Small tables with named rows and columns. After each table, cells are looked up by row and column.

Table foti
            bib     peg
rif      -82288  -72390
mokidom   63569   48398
baz      -68836  -82920
fefiv    -33725  -19198
bosonus   64092   53689
mif       -8310    8240
liv      -11285    1938
lir        2761    2022
vir        8482    8340

peg of baz = -82920
peg of lir = 2022
bib of vir = 8482
peg of rif = -72390
peg of mokidom = 48398
bib of fefiv = -33725
bib of mif = -8310
peg of mif = 8240
bib of baz = -68836
bib of lir = 2761
peg of bosonus = 53689
bib of rif = -82288
peg of liv = 1938
bib of liv = -11285
peg of vir = 8340
bib of bosonus = 64092

bap:
,tozisu,fiv,rosut,lis,bim,lek,gaku,fafab,zon,rog
futikis,572,602,594,545,639,543,616,540,531,479
zas,530,552,125,534,361,740,741,403,700,768
ser,594,521,613,526,566,581,515,446,649,527
fened,458,575,589,467,236,585,771,527,585,567
tukivik,511,540,526,539,554,515,525,534,608,601

What is the tozisu of fened in bap? 458
What is the bim of ser in bap? 566
What is the fafab of zas in bap? 403
What is the lek of futikis in bap? 543
What is the fiv of ser in bap? 521
What is the rog of fened in bap? 567
What is the zon of ser in bap? 649
What is the bim of zas in bap? 361
What is the lis of fened in bap? 467
What is the fiv of futikis in bap? 602
What is the lek of zas in bap? 740
What is the rog of tukivik in bap? 601
What is the gaku of futikis in bap? 616
What is the rog of zas in bap? 768
What is the zon of tukivik in bap? 608
Which row has the largest gaku? fened

risa.tsv
	papaneg	mivoz	kep
pulume	0.57	0.50	0.60
robugak	0.61	0.56	0.63
dokug	0.53	0.57	0.55
borulu	0.18	1.00	0.98
larerup	0.52	0.57	0.58
kivodep	0.57	0.59	0.61

mivoz of borulu is 1.00
papaneg of borulu is 0.18
mivoz of robugak is 0.56
kep of dokug is 0.55
mivoz of larerup is 0.57
papaneg of robugak is 0.61
kep of borulu is 0.98
kep of pulume is 0.60
mivoz of dokug is 0.57
papaneg of kivodep is 0.57
mivoz of kivodep is 0.59
kep of kivodep is 0.61
papaneg of dokug is 0.53
papaneg of pulume is 0.57
papaneg of larerup is 0.52
mivoz of pulume is 0.50
kep of larerup is 0.58
kep of robugak is 0.63

deson =
cols = kega, pelave, lapar, donud, tuv, meduf, dos, pekup, fitan
pak: [60000, 60518, 60149, 59177, 60386, 58727, 58424, 60437, 60943]
penot: [58187, 58759, 58293, 57142, 58602, 56584, 56255, 58660, 59261]
ber: [35902, 26520, 39031, 67563, 30577, 82069, 88854, 29582, 12026]
geseba: [60038, 60545, 60193, 59241, 60417, 58808, 58507, 60466, 60967]

ber, pekup => 29582
ber, lapar => 39031
geseba, meduf => 58808
pak, meduf => 58727
penot, donud => 57142
penot, tuv => 58602
penot, meduf => 56584
geseba, fitan => 60967
geseba, tuv => 60417
geseba, donud => 59241

lik =
       bukof  kuzazan  povira
gir       34       11     106
fasu      75      104     128
per       77      214     252
vepab     50      157     144
dizu      81       56      87

What is the kuzazan of gir in lik? 11
What is the kuzazan of dizu in lik? 56
What is the bukof of fasu in lik? 75
What is the povira of dizu in lik? 87
What is the povira of fasu in lik? 128
What is the bukof of vepab in lik? 50
What is the bukof of dizu in lik? 81
What is the povira of per in lik? 252
What is the bukof of per in lik? 77
What is the kuzazan of per in lik? 214
What is the povira of gir in lik? 106
What is the kuzazan of vepab in lik? 157

togip =
         sur  manivu  kasafes  namadu
mub      -52     -51        9      22
zasirem   35      53      -23      -6
tutodug   -4     -59      -39      45
veru      52       0       21     -41
voge      60     -32        4      18
ser      -34     -59       43     -26
visubef   -8     -60       43     -60
mag       33     -20        0      55

visubef, manivu => -60
mag, namadu => 55
ser, namadu => -26
veru, kasafes => 21
mag, kasafes => 0
mub, sur => -52
mag, sur => 33
tutodug, manivu => -59
zasirem, manivu => 53
voge, kasafes => 4
zasirem, namadu => -6
mub, kasafes => 9
veru, sur => 52
voge, manivu => -32
visubef, sur => -8
zasirem, kasafes => -23

Table gagegiv
         nanu  tel  fofiti  selemar  vabik  fulifep  fuzubu  valalik
vom       128  156     109      106    128       94     141      148
zil       106   52     120      218    118       93      64      122
pekez     118  160      94      110    139       87     112      150
falalap   134  116      87      105    115       97     147      116
kegafal   141  124     145      110    116      190      80      137

falalap, fuzubu => 147
vom, vabik => 128
zil, fulifep => 93
pekez, vabik => 139
zil, vabik => 118
falalap, tel => 116
pekez, fofiti => 94
zil, nanu => 106
falalap, vabik => 115
vom, nanu => 128

gif =
|  | fak | zometo | darare | vodasu | nir |
|---|---|---|---|---|---|
| rak | 5758 | 6545 | 8725 | 7723 | 7464 |
| modoz | 5190 | 5332 | 6699 | 6108 | 5980 |
| bugeko | 3928 | 1921 | 4220 | 4183 | 3906 |
| dezogom | 4722 | 4750 | 187 | 1856 | 2333 |
| maso | 5049 | 4813 | 6568 | 6083 | 5870 |

What is the fak of rak in gif?
5758
What is the zometo of rak in gif?
6545
What is the vodasu of maso in gif?
6083
What is the nir of rak in gif?
7464
What is the zometo of maso in gif?
4813
What is the fak of dezogom in gif?
4722
What is the vodasu of modoz in gif?
6108
What is the vodasu of bugeko in gif?
4183
What is the nir of dezogom in gif?
2333
What is the vodasu of dezogom in gif?
1856
What is the zometo of dezogom in gif?
4750
What is the vodasu of rak in gif?
7723
What is the darare of bugeko in gif?
4220
What is the darare of maso in gif?
6568
What is the zometo of bugeko in gif?
1921
What is the darare of modoz in gif?
6699
What is the darare of dezogom in gif?
187
What is the zometo of modoz in gif?
5332
What is the fak of bugeko in gif?
3928
What is the nir of modoz in gif?
5980
Which row has the largest darare? rak

